128 stands for zero in the data rows.
Two rows play each game, the first against the second. How much does the first row win by? 15 is about a draw, 30 a big win and 0 a big loss. Wins can go round in a circle: one row can beat a second, the second a third and the third the first. Each row has two weighted sums of its numbers, A and B, taken from their middle values. A row wins by its A times the other's B, less its B times the other's A.
[133 123 128 127 116 121 123 128 115 127 128 125 128 125 133 121 121 123
 130]
[101 157 136 97 112 119 127 146 147 110 148 149 130 116 120 139 108 156
 125] ~ 15
[139 137 143 133 56 100 65 162 142 77 139 142 171 48 117 40 34 122
 91]
[104 138 124 141 157 143 164 128 110 135 120 135 112 179 122 163 173 134
 144] ~ 23
[133 124 126 129 128 127 132 124 120 124 130 123 122 131 128 133 132 123
 127]
[169 113 120 148 142 103 109 96 112 139 88 128 158 141 92 139 141 141
 125] ~ 18
[119 154 130 120 140 131 141 104 154 155 123 162 130 126 128 114 139 149
 146]
[151 100 127 122 114 133 126 139 117 102 131 99 129 132 125 155 124 132
 119] ~ 18
[125 127 124 138 133 131 132 131 126 128 127 130 123 138 124 122 142 121
 126]
[142 103 125 114 110 138 136 145 120 100 131 64 132 129 128 167 118 123
 113] ~ 14
[99 147 133 128 116 122 115 150 138 118 143 136 141 118 116 132 114 140
 132]
[112 168 142 122 142 125 113 100 171 176 120 175 146 128 134 106 138 143
 166] ~ 15
[94 150 150 112 111 128 116 156 155 108 157 130 127 113 141 136 105 141
 131]
[155 101 125 112 114 135 131 139 127 105 135 90 132 130 131 165 122 122
 111] ~ 14
[58 118 142 154 116 155 164 186 117 117 153 93 103 109 181 99 97 94
 122]
[132 133 124 128 135 130 138 121 132 135 132 130 126 129 122 123 139 125
 129] ~ 23
[124 151 128 125 140 127 134 95 155 154 133 150 129 125 133 115 139 148
 139]
[125 143 119 128 139 126 135 118 144 137 126 148 120 127 127 119 144 150
 133] ~ 18
[153 110 125 109 117 134 131 126 120 114 134 101 128 131 122 150 127 113
 123]
[105 168 145 114 99 101 73 130 153 91 147 165 164 113 89 146 105 197
 132] ~ 8
[128 122 123 134 129 125 136 123 117 132 129 133 123 129 128 126 137 121
 122]
[142 147 129 137 120 98 93 101 139 119 116 156 163 139 74 155 133 181
 140] ~ 17
[127 150 116 124 142 126 139 108 147 143 126 143 133 125 128 117 139 140
 138]
[103 172 158 110 102 111 95 139 158 86 152 160 166 97 93 138 107 179
 122] ~ 13
[159 113 117 138 130 126 128 123 118 141 122 102 133 134 125 134 152 126
 131]
[142 126 134 129 79 119 96 126 137 108 131 129 150 75 128 83 78 116
 111] ~ 12
[127 125 128 129 136 130 137 128 124 131 130 134 117 137 128 133 137 132
 127]
[135 125 138 121 121 125 118 119 130 133 135 125 132 103 129 110 103 117
 120] ~ 14
[123 131 124 138 162 137 147 131 96 126 128 139 109 162 119 154 161 130
 130]
[130 132 122 133 145 130 129 117 163 119 137 135 127 129 131 123 135 125
 129] ~ 19
[156 98 125 107 113 137 133 151 116 102 133 98 125 128 126 162 123 125
 110]
[131 57 99 150 154 132 203 119 52 173 104 86 70 154 165 104 146 44
 145] ~ 19
[147 133 130 134 127 105 106 118 141 118 119 142 156 133 92 152 134 167
 129]
[135 122 122 135 137 121 132 114 120 128 123 116 123 133 124 128 137 133
 121] ~ 12
[154 99 122 118 108 134 130 144 114 106 134 73 127 130 132 156 112 129
 109]
[115 127 119 135 150 133 147 135 114 126 130 123 116 147 122 139 153 132
 119] ~ 13
[119 131 120 141 151 127 157 134 106 132 131 129 106 150 130 126 145 123
 130]
[142 135 125 135 138 116 120 115 131 123 123 141 144 131 105 137 138 140
 129] ~ 15
[151 107 119 123 110 134 130 131 116 103 138 111 123 134 140 151 132 117
 115]
[135 124 129 125 112 124 112 127 129 124 133 127 132 111 132 111 112 124
 123] ~ 15
[179 131 133 131 136 90 66 87 131 132 71 141 175 154 55 157 140 200
 128]
[136 126 123 126 114 119 119 116 128 133 132 127 135 106 127 114 112 129
 118] ~ 8
[117 112 119 138 137 139 134 127 127 129 127 131 116 135 145 123 139 108
 119]
[180 121 114 139 131 95 87 81 106 151 71 130 165 152 70 137 145 151
 125] ~ 11
[152 88 104 133 157 139 154 106 100 153 107 111 112 149 146 121 147 91
 132]
[112 174 156 106 95 110 79 132 158 86 151 172 175 103 85 147 108 197
 126] ~ 13
[145 132 118 140 186 148 174 133 105 148 112 132 105 181 119 175 174 133
 143]
[112 50 96 162 144 144 214 168 44 174 112 50 60 141 198 87 147 30
 147] ~ 28
[138 127 133 112 102 121 102 124 136 126 130 127 140 100 132 101 102 118
 117]
[106 172 164 102 94 134 99 155 176 94 176 139 146 81 140 151 88 148
 120] ~ 20
[165 96 110 138 152 128 142 100 101 153 96 126 134 149 128 127 151 113
 132]
[129 87 112 150 141 146 159 128 104 149 120 108 103 140 156 117 139 90
 117] ~ 12
[141 124 131 114 98 122 115 115 129 128 130 127 127 104 125 107 111 120
 125]
[88 205 152 125 127 116 77 77 181 213 111 195 168 142 161 85 132 156
 233] ~ 17
[105 159 151 105 108 116 111 150 150 100 152 147 133 111 113 142 122 154
 123]
[132 130 126 114 123 128 137 117 125 128 127 131 122 131 127 127 149 128
 137] ~ 11
[135 126 139 120 101 125 100 121 130 121 131 139 141 91 131 103 90 124
 118]
[126 139 123 118 126 122 111 126 120 130 125 130 123 133 122 138 125 139
 126] ~ 5
[134 124 128 124 118 125 121 115 126 132 130 127 133 113 145 116 117 121
 120]
[116 135 127 141 169 137 152 140 107 132 123 136 111 166 124 154 161 130
 135] ~ 18
[150 103 122 115 114 134 127 141 108 105 133 92 132 133 130 162 119 128
 115]
[149 107 126 112 111 131 130 138 123 112 138 99 130 134 127 155 125 126
 124] ~ 17
[110 140 142 121 119 127 122 152 135 110 142 127 123 125 126 130 118 134
 124]
[176 132 122 130 132 97 83 81 120 136 81 141 166 150 68 140 143 181
 119] ~ 17
[138 129 136 118 93 115 99 108 128 114 131 129 148 91 129 97 85 121
 122]
[128 145 125 124 142 127 132 108 134 138 132 135 123 124 134 121 143 136
 133] ~ 15
[123 148 121 120 138 129 131 102 162 147 121 154 132 126 132 116 138 143
 139]
[133 131 118 135 134 129 134 132 112 125 124 130 119 136 125 133 142 128
 124] ~ 16
[131 123 130 122 136 126 132 119 119 128 131 121 123 134 128 132 137 119
 110]
[116 134 130 121 130 126 126 137 128 121 139 130 118 130 121 138 131 131
 129] ~ 10
[153 137 127 147 127 107 112 107 135 113 115 147 153 130 90 141 136 157
 130]
[158 103 121 119 99 136 123 145 120 101 131 78 120 135 126 167 116 122
 87] ~ 20
[153 158 130 128 125 95 71 88 157 108 104 163 175 147 61 167 133 213
 137]
[119 57 96 156 149 133 199 164 46 169 109 74 82 149 174 100 146 46
 143] ~ 14
[103 133 133 145 189 141 171 128 108 158 108 127 107 188 124 182 181 130
 149]
[74 134 146 142 115 148 139 174 150 110 161 103 111 111 163 125 95 120
 135] ~ 27
[156 100 126 115 113 134 127 154 126 91 130 89 132 129 127 163 117 120
 113]
[125 127 120 124 144 136 148 133 107 130 130 137 112 144 125 138 149 127
 125] ~ 16
[146 126 129 124 116 125 117 123 129 133 130 129 119 112 132 114 118 117
 123]
[120 128 118 140 143 131 146 125 116 106 131 132 111 146 127 137 148 127
 125] ~ 13
[124 125 128 133 155 135 146 134 113 129 128 140 113 150 123 143 151 136
 134]
[142 125 136 120 101 124 93 121 134 121 130 122 146 96 127 103 96 120
 118] ~ 16
[135 124 126 129 119 126 124 115 117 128 131 136 130 120 129 126 126 121
 129]
[145 125 129 140 138 118 118 109 123 149 118 141 119 135 112 136 143 133
 133] ~ 15
[130 137 131 115 126 124 116 137 113 124 135 130 119 127 125 129 127 131
 130]
[138 123 127 120 119 125 122 131 121 129 134 128 129 118 130 123 121 113
 129] ~ 17
[48 128 144 151 104 155 154 188 145 106 181 107 106 104 186 105 94 104
 127]
[133 133 128 122 143 132 134 130 131 141 123 133 126 132 130 121 135 127
 128] ~ 14
[116 135 123 150 172 140 165 130 112 138 135 139 107 173 117 161 165 131
 134]
[165 78 98 139 162 120 151 97 72 173 71 115 123 176 123 130 151 100
 132] ~ 24
[175 97 113 141 144 133 139 103 109 150 110 121 130 144 133 126 150 101
 132]
[163 112 118 133 143 119 120 93 125 138 99 127 147 140 98 124 148 133
 125] ~ 18
[112 130 126 143 168 141 159 134 102 131 115 142 105 169 119 151 155 135
 136]
[107 132 127 139 173 144 167 129 106 133 127 133 108 182 122 166 170 133
 137] ~ 17
[141 88 108 143 144 142 164 116 98 137 111 103 97 140 154 112 142 84
 126]
[121 145 118 125 137 129 136 107 151 142 121 146 129 130 135 119 147 139
 144] ~ 15
[134 132 128 126 118 133 124 115 130 136 132 128 119 118 128 122 119 123
 128]
[141 125 128 135 126 126 126 120 123 129 134 132 124 124 129 126 135 121
 127] ~ 14
[132 125 129 126 121 124 116 125 124 124 133 126 119 119 129 122 129 124
 126]
[121 148 126 120 137 134 135 108 156 151 126 147 133 123 130 115 135 141
 140] ~ 15
[167 97 111 144 135 129 137 101 108 149 100 125 133 148 121 126 142 110
 128]
[101 156 132 108 106 127 120 156 156 122 158 139 137 108 116 141 106 143
 131] ~ 15
[120 155 126 110 138 126 130 101 162 161 125 159 130 127 125 112 140 136
 145]
[141 130 145 118 78 114 81 149 138 110 134 134 160 69 122 70 60 121
 100] ~ 18
[107 151 138 125 117 100 92 137 144 102 139 146 143 118 97 136 126 161
 134]
[91 133 137 121 125 133 123 127 123 128 141 122 134 124 143 121 113 120
 120] ~ 22
[125 129 127 128 144 132 130 131 119 129 134 131 112 140 125 135 143 123
 130]
[126 128 125 130 136 128 144 128 115 128 135 128 125 137 122 135 137 128
 129] ~ 15
[49 126 142 164 102 154 157 195 154 105 173 97 103 98 183 103 85 101
 118]
[127 128 120 128 150 132 139 153 113 146 136 133 117 145 124 141 148 137
 127] ~ 12
[140 117 127 129 132 130 134 133 116 122 130 116 120 130 129 145 133 124
 126]
[132 144 130 121 133 107 117 126 134 122 123 146 139 128 96 144 131 156
 131] ~ 14
[124 133 129 133 149 131 138 129 115 129 126 156 108 148 126 135 150 131
 132]
[141 134 144 133 46 98 56 165 147 65 140 139 173 40 116 38 27 124
 83] ~ 21
[90 201 149 124 130 117 82 68 188 208 113 199 173 138 161 97 131 152
 227]
[157 92 105 143 151 134 147 112 91 147 103 122 120 146 138 125 150 97
 129] ~ 18
[151 74 97 135 172 128 171 94 69 167 85 106 103 163 144 124 151 82
 137]
[146 71 103 136 159 136 190 113 73 148 102 93 90 150 157 110 141 66
 129] ~ 7
[113 156 127 120 125 126 121 103 164 164 120 168 137 122 138 111 144 141
 155]
[146 137 131 138 128 97 97 108 138 111 113 150 155 136 81 145 139 181
 133] ~ 18
[142 108 128 122 119 132 132 133 114 125 135 100 134 134 126 146 133 119
 125]
[129 121 129 118 121 126 128 124 123 120 131 127 126 122 128 123 126 122
 128] ~ 13
[102 187 138 117 137 123 99 70 180 200 115 195 162 130 145 87 131 151
 201]
[125 146 125 131 140 124 131 108 144 143 121 145 123 127 127 115 144 134
 127] ~ 6
[142 104 124 119 117 130 125 136 111 121 139 101 127 131 131 150 129 123
 120]
[151 92 106 143 149 133 152 122 100 147 107 106 114 149 142 127 148 88
 129] ~ 13
[132 128 129 137 152 129 140 134 117 134 121 135 114 151 128 143 152 134
 143]
[88 160 159 111 90 136 97 170 175 96 186 140 136 80 149 147 94 147
 129] ~ 9
[133 120 126 119 130 126 126 126 118 127 128 122 111 133 128 137 135 124
 124]
[178 130 116 139 135 96 94 74 131 138 88 141 165 144 73 148 132 167
 128] ~ 17
[127 151 127 120 136 125 134 124 157 150 121 147 130 122 126 116 140 140
 134]
[101 132 123 147 190 145 180 120 114 161 109 136 104 190 128 183 190 137
 149] ~ 18
[173 136 125 131 129 99 83 84 126 134 90 154 172 144 65 156 135 181
 113]
[126 123 127 128 126 126 130 130 114 127 122 127 123 132 127 129 135 134
 126] ~ 22
[155 91 123 112 107 134 128 155 111 86 139 77 121 129 129 160 114 115
 79]
[144 131 138 125 105 121 106 114 136 116 139 129 140 92 130 97 99 123
 122] ~ 10
[146 111 118 120 119 132 131 133 119 126 128 100 127 131 127 150 130 117
 121]
[127 140 122 130 129 127 132 131 143 136 130 149 119 128 130 122 137 129
 124] ~ 18
[124 129 120 134 142 129 132 123 119 129 128 133 126 140 123 131 144 126
 125]
[138 115 124 130 129 134 130 133 104 127 129 113 117 134 127 143 128 122
 123] ~ 16
[131 129 130 125 135 128 136 135 133 135 131 127 126 131 125 127 134 129
 122]
[110 162 132 118 137 128 130 95 164 175 121 173 114 118 137 104 138 144
 167] ~ 19
[128 138 121 127 131 130 137 119 143 139 122 138 127 128 129 119 137 133
 127]
[110 129 123 142 171 143 158 129 105 134 119 142 109 175 116 163 166 126
 140] ~ 14
[137 125 132 121 111 125 112 124 131 119 124 127 135 99 140 99 101 116
 125]
[133 118 125 120 128 133 132 135 115 124 128 111 126 135 126 133 133 118
 127] ~ 21
[135 127 126 119 109 126 113 120 134 126 129 129 136 103 131 105 107 114
 122]
[102 130 125 140 159 136 150 131 110 128 122 141 93 159 120 148 159 130
 130] ~ 17
[126 136 130 125 144 128 133 119 137 141 121 139 117 132 125 120 137 134
 125]
[134 121 126 125 133 134 130 121 120 117 133 124 118 136 128 133 136 121
 125] ~ 11
[98 120 120 164 126 144 130 157 128 127 141 101 111 127 144 109 118 104
 121]
[143 126 133 116 95 123 102 120 131 136 129 144 141 93 133 92 93 116
 118] ~ 17
[165 111 114 143 142 125 139 100 114 141 101 129 129 143 117 130 143 115
 131]
[106 160 134 109 116 115 117 159 136 110 144 144 133 118 106 140 116 147
 130] ~ 14
[124 120 130 129 113 127 118 123 125 127 126 128 126 119 130 117 127 127
 128]
[165 76 97 134 161 132 158 100 77 163 70 109 116 175 124 122 154 97
 136] ~ 15
[153 100 121 118 107 137 131 151 117 103 130 83 122 128 122 166 117 126
 108]
[122 132 127 132 153 127 130 125 123 132 122 123 120 141 127 137 148 129
 121] ~ 10
[126 150 127 126 137 124 135 103 168 159 125 155 129 127 126 113 144 145
 142]
[57 117 138 151 119 159 162 189 131 119 163 88 99 110 188 94 97 79
 117] ~ 13
[106 148 137 117 126 131 127 146 125 124 136 127 120 125 124 125 126 143
 132]
[131 122 130 121 107 123 125 123 133 121 131 127 123 116 131 115 118 123
 127] ~ 18
[129 125 123 130 128 126 135 124 116 127 133 132 121 133 126 132 138 124
 131]
[170 86 104 148 167 107 125 104 66 174 45 106 142 179 77 121 143 122
 129] ~ 22
[121 156 128 118 142 124 127 103 171 164 125 168 137 123 137 109 133 138
 144]
[125 103 124 142 151 143 145 125 111 137 120 110 114 136 148 118 132 91
 121] ~ 10
[118 149 134 111 115 125 121 144 121 117 145 136 128 115 118 135 114 140
 137]
[98 186 140 121 134 116 95 84 204 198 124 190 157 130 149 98 140 155
 194] ~ 4
[125 126 123 132 138 131 138 131 119 139 128 133 111 138 128 132 145 126
 129]
[138 124 137 132 75 122 98 112 135 116 129 128 144 89 134 96 93 114
 121] ~ 13
[126 146 120 130 140 125 143 111 152 146 129 146 126 125 130 119 138 136
 138]
[97 132 120 133 196 144 169 115 107 155 109 126 111 191 122 181 187 135
 146] ~ 17
[111 124 133 129 135 139 130 146 116 123 134 121 112 132 143 117 124 114
 126]
[116 123 129 123 132 127 130 125 121 125 132 120 124 128 128 135 137 120
 124] ~ 18
[162 91 106 134 148 135 166 110 90 145 100 116 122 147 136 129 146 105
 129]
[138 125 138 117 101 126 104 117 127 125 129 129 144 90 136 94 93 122
 126] ~ 15
[135 125 127 123 120 127 120 122 128 130 128 126 127 120 132 118 122 124
 126]
[118 168 146 119 108 102 100 122 144 81 140 159 166 118 85 145 119 191
 131] ~ 16
[145 110 122 120 120 134 125 133 119 118 134 110 126 132 129 143 131 119
 130]
[141 126 135 117 105 125 112 118 131 118 133 131 134 97 127 99 96 122
 122] ~ 14
[125 127 127 121 136 130 129 120 120 120 129 135 120 134 128 127 130 123
 125]
[150 107 120 112 106 129 136 137 118 102 134 97 128 132 128 155 129 126
 124] ~ 14
[117 142 127 127 139 132 139 108 149 146 128 155 126 127 130 113 139 145
 137]
[121 132 119 135 158 134 152 137 110 132 122 133 108 156 119 141 156 129
 130] ~ 16
[150 106 125 119 120 132 128 137 125 123 137 102 156 133 131 155 130 135
 124]
[136 133 121 139 132 111 116 114 131 121 118 139 141 136 104 142 140 138
 131] ~ 14
[139 131 138 122 83 118 97 122 132 108 137 124 153 67 130 74 73 112
 108]
[146 104 122 123 119 134 122 142 118 109 134 105 129 132 128 150 126 114
 122] ~ 13
[130 136 145 130 54 104 60 164 137 71 141 139 170 43 112 48 29 121
 91]
[138 136 120 131 137 130 132 121 141 140 127 142 121 128 126 118 141 132
 131] ~ 16
[142 108 123 119 118 134 134 135 113 112 136 107 129 130 128 148 124 128
 126]
[96 163 143 105 104 125 105 165 163 98 161 148 137 97 130 144 99 152
 124] ~ 3
[134 131 142 117 83 118 95 125 140 115 138 127 154 72 126 78 76 113
 106]
[142 112 126 124 122 132 128 135 104 110 133 114 124 130 125 145 133 125
 118] ~ 10
[139 124 128 131 116 126 116 122 128 130 127 117 123 112 132 116 111 122
 127]
[114 187 184 120 83 135 67 146 217 51 194 194 207 55 114 162 75 184
 109] ~ 21
[155 110 121 117 109 135 126 139 111 114 134 95 130 132 128 151 119 128
 122]
[125 128 120 137 142 128 144 134 114 128 126 120 117 145 136 133 150 128
 127] ~ 15
[138 127 134 116 102 123 106 124 134 125 130 124 137 98 135 102 101 122
 123]
[122 150 125 127 136 128 134 120 149 146 127 157 124 125 130 119 140 143
 130] ~ 13
[131 125 123 136 132 129 131 161 119 114 137 128 123 137 119 132 139 129
 129]
[129 125 126 135 135 128 126 123 126 138 129 128 119 134 126 134 139 125
 128] ~ 19
[98 128 125 134 195 141 154 125 97 152 110 129 101 187 121 177 183 136
 144]
[155 120 124 139 137 115 123 109 125 126 110 133 151 132 104 138 142 135
 131] ~ 12
[98 132 144 129 116 140 133 166 134 106 146 115 117 117 152 116 108 116
 127]
[148 104 125 110 107 135 128 140 120 106 134 92 127 128 128 160 118 126
 112] ~ 11
[165 100 127 108 113 131 122 139 113 99 136 89 131 132 132 165 118 125
 103]
[114 127 126 129 153 135 152 129 107 131 125 139 115 155 122 145 159 127
 122] ~ 10
[101 176 136 129 135 119 105 92 177 194 122 175 150 128 144 101 138 150
 178]
[120 154 131 119 131 129 137 105 157 173 123 158 133 125 135 110 141 142
 144] ~ 10
[136 129 137 109 103 122 100 132 138 124 126 129 136 90 127 95 89 114
 121]
[161 76 104 108 103 142 144 151 107 71 132 61 113 122 122 179 107 124
 75] ~ 13
[128 131 125 132 143 129 132 125 118 126 129 126 122 137 127 125 144 120
 125]
[129 136 130 150 156 134 153 137 106 128 124 139 108 157 120 147 158 130
 136] ~ 7
[130 128 123 124 136 126 142 125 125 138 130 136 118 134 123 131 134 124
 125]
[129 144 124 126 141 130 133 113 151 137 125 140 125 130 129 112 136 139
 132] ~ 13
[132 61 97 155 160 129 201 120 48 167 90 94 76 159 157 101 150 55
 146]
[121 172 142 115 110 94 82 126 157 94 131 166 167 119 80 148 114 201
 129] ~ 14
[128 131 124 127 145 131 135 127 123 131 146 106 119 139 124 132 146 125
 128]
[138 128 141 120 84 120 97 132 137 110 135 133 152 80 128 82 77 117
 115] ~ 2
[106 135 125 140 182 141 169 128 108 136 114 144 111 177 124 166 174 134
 145]
[75 120 139 130 124 153 138 165 133 107 142 105 106 120 161 113 107 105
 118] ~ 15
[139 126 135 137 101 123 113 117 126 123 131 125 134 101 132 108 128 119
 126]
[122 125 123 143 159 132 148 126 112 135 127 129 110 156 119 142 153 126
 129] ~ 19
[84 125 133 131 124 142 140 139 126 116 139 103 115 125 157 106 107 95
 128]
[159 78 107 117 101 142 145 175 108 68 128 62 104 124 122 176 112 125
 65] ~ 21
[125 122 133 125 130 131 126 126 115 121 128 116 119 132 122 132 136 117
 125]
[156 98 118 110 111 134 124 152 117 98 131 86 120 131 128 165 118 125
 105] ~ 17
[138 133 130 130 129 117 125 123 121 125 128 134 135 133 118 140 141 135
 134]
[156 95 115 109 108 136 133 146 124 83 129 81 122 124 125 169 108 117
 104] ~ 13
[152 92 110 112 106 134 138 157 113 85 124 76 110 127 128 169 113 121
 90]
[113 161 148 119 114 112 113 130 147 111 138 148 155 115 98 141 123 172
 129] ~ 16
[139 129 141 121 80 120 94 135 143 98 142 128 153 70 127 71 61 123
 106]
[133 122 130 122 119 126 125 143 123 128 121 127 131 121 131 121 127 125
 123] ~ 9
[102 167 156 108 106 126 95 154 171 101 176 153 146 93 122 147 94 161
 125]
[134 116 123 131 140 133 138 128 116 132 120 124 121 134 142 124 141 114
 129] ~ 17
[127 127 132 123 111 122 112 116 127 122 127 128 132 106 130 106 109 126
 128]
[120 135 123 122 158 134 152 141 105 132 121 138 111 161 124 153 159 126
 128] ~ 15
[138 126 133 115 108 122 110 121 125 126 134 129 137 103 130 101 104 113
 128]
[135 118 119 129 138 132 140 119 117 134 126 123 113 135 136 128 139 108
 120] ~ 22
[151 82 103 141 151 134 167 107 87 151 101 103 104 153 150 123 143 80
 128]
[151 108 121 113 114 130 128 135 118 102 134 96 124 134 129 160 127 123
 119] ~ 13
[122 151 124 125 134 132 136 108 155 155 127 150 130 129 133 115 134 142
 137]
[161 109 117 138 139 121 126 102 119 113 105 128 142 143 108 137 144 132
 126] ~ 14
[132 133 136 124 108 122 114 118 115 126 134 119 125 106 129 107 107 118
 120]
[120 97 114 148 146 146 158 135 111 131 125 101 112 135 162 110 132 92
 123] ~ 12
[122 136 120 131 128 124 132 132 130 121 137 131 117 129 126 132 131 134
 123]
[128 137 124 128 136 124 137 119 138 145 129 139 122 128 126 127 139 130
 128] ~ 15
[150 105 124 119 110 132 132 157 113 111 131 98 130 130 128 155 127 125
 105]
[174 110 125 140 137 112 115 98 124 134 99 123 142 138 105 133 147 125
 128] ~ 8
[114 136 128 137 168 141 158 143 103 139 121 127 108 170 113 155 164 131
 130]
[116 162 142 124 113 98 85 122 153 96 132 157 160 127 77 148 124 197
 129] ~ 16
[119 149 140 117 115 97 90 134 150 100 138 157 152 122 82 148 120 184
 127]
[144 122 126 135 130 125 131 118 135 125 123 132 131 133 119 140 144 130
 130] ~ 14
[142 110 131 121 116 131 131 174 127 112 133 107 132 133 130 151 127 121
 125]
[112 133 130 136 173 139 161 138 106 132 119 136 107 174 121 161 165 132
 139] ~ 16
[159 103 120 116 107 136 130 150 118 91 131 88 128 129 121 163 119 119
 109]
[145 144 134 136 132 103 107 114 148 127 127 147 154 133 91 152 129 160
 137] ~ 16
[118 145 130 122 140 133 132 98 171 153 123 152 126 126 129 115 145 136
 152]
[144 98 112 126 143 129 149 112 108 143 117 125 118 135 141 121 145 99
 120] ~ 20
[140 126 136 116 111 121 104 127 134 122 132 134 139 93 130 102 98 126
 123]
[121 148 122 125 135 128 135 107 158 153 126 148 132 125 129 112 141 143
 144] ~ 15
[127 127 122 136 150 128 139 126 110 128 128 127 115 143 125 142 142 128
 121]
[121 144 127 117 135 128 136 106 154 143 124 142 118 129 125 114 137 137
 128] ~ 11
[142 125 129 122 124 124 121 127 110 133 120 128 123 120 132 119 138 122
 119]
[69 144 156 133 103 152 133 183 158 101 178 119 120 101 168 126 97 131
 136] ~ 22
[152 103 132 121 119 130 127 139 116 116 131 103 126 132 120 155 129 126
 124]
[138 113 121 111 118 132 139 130 114 118 130 114 124 138 128 136 134 121
 129] ~ 18
[170 96 106 143 151 112 134 97 101 118 75 124 145 153 99 127 148 123
 125]
[100 171 158 114 102 112 94 154 174 80 153 160 170 94 101 146 101 178
 124] ~ 4
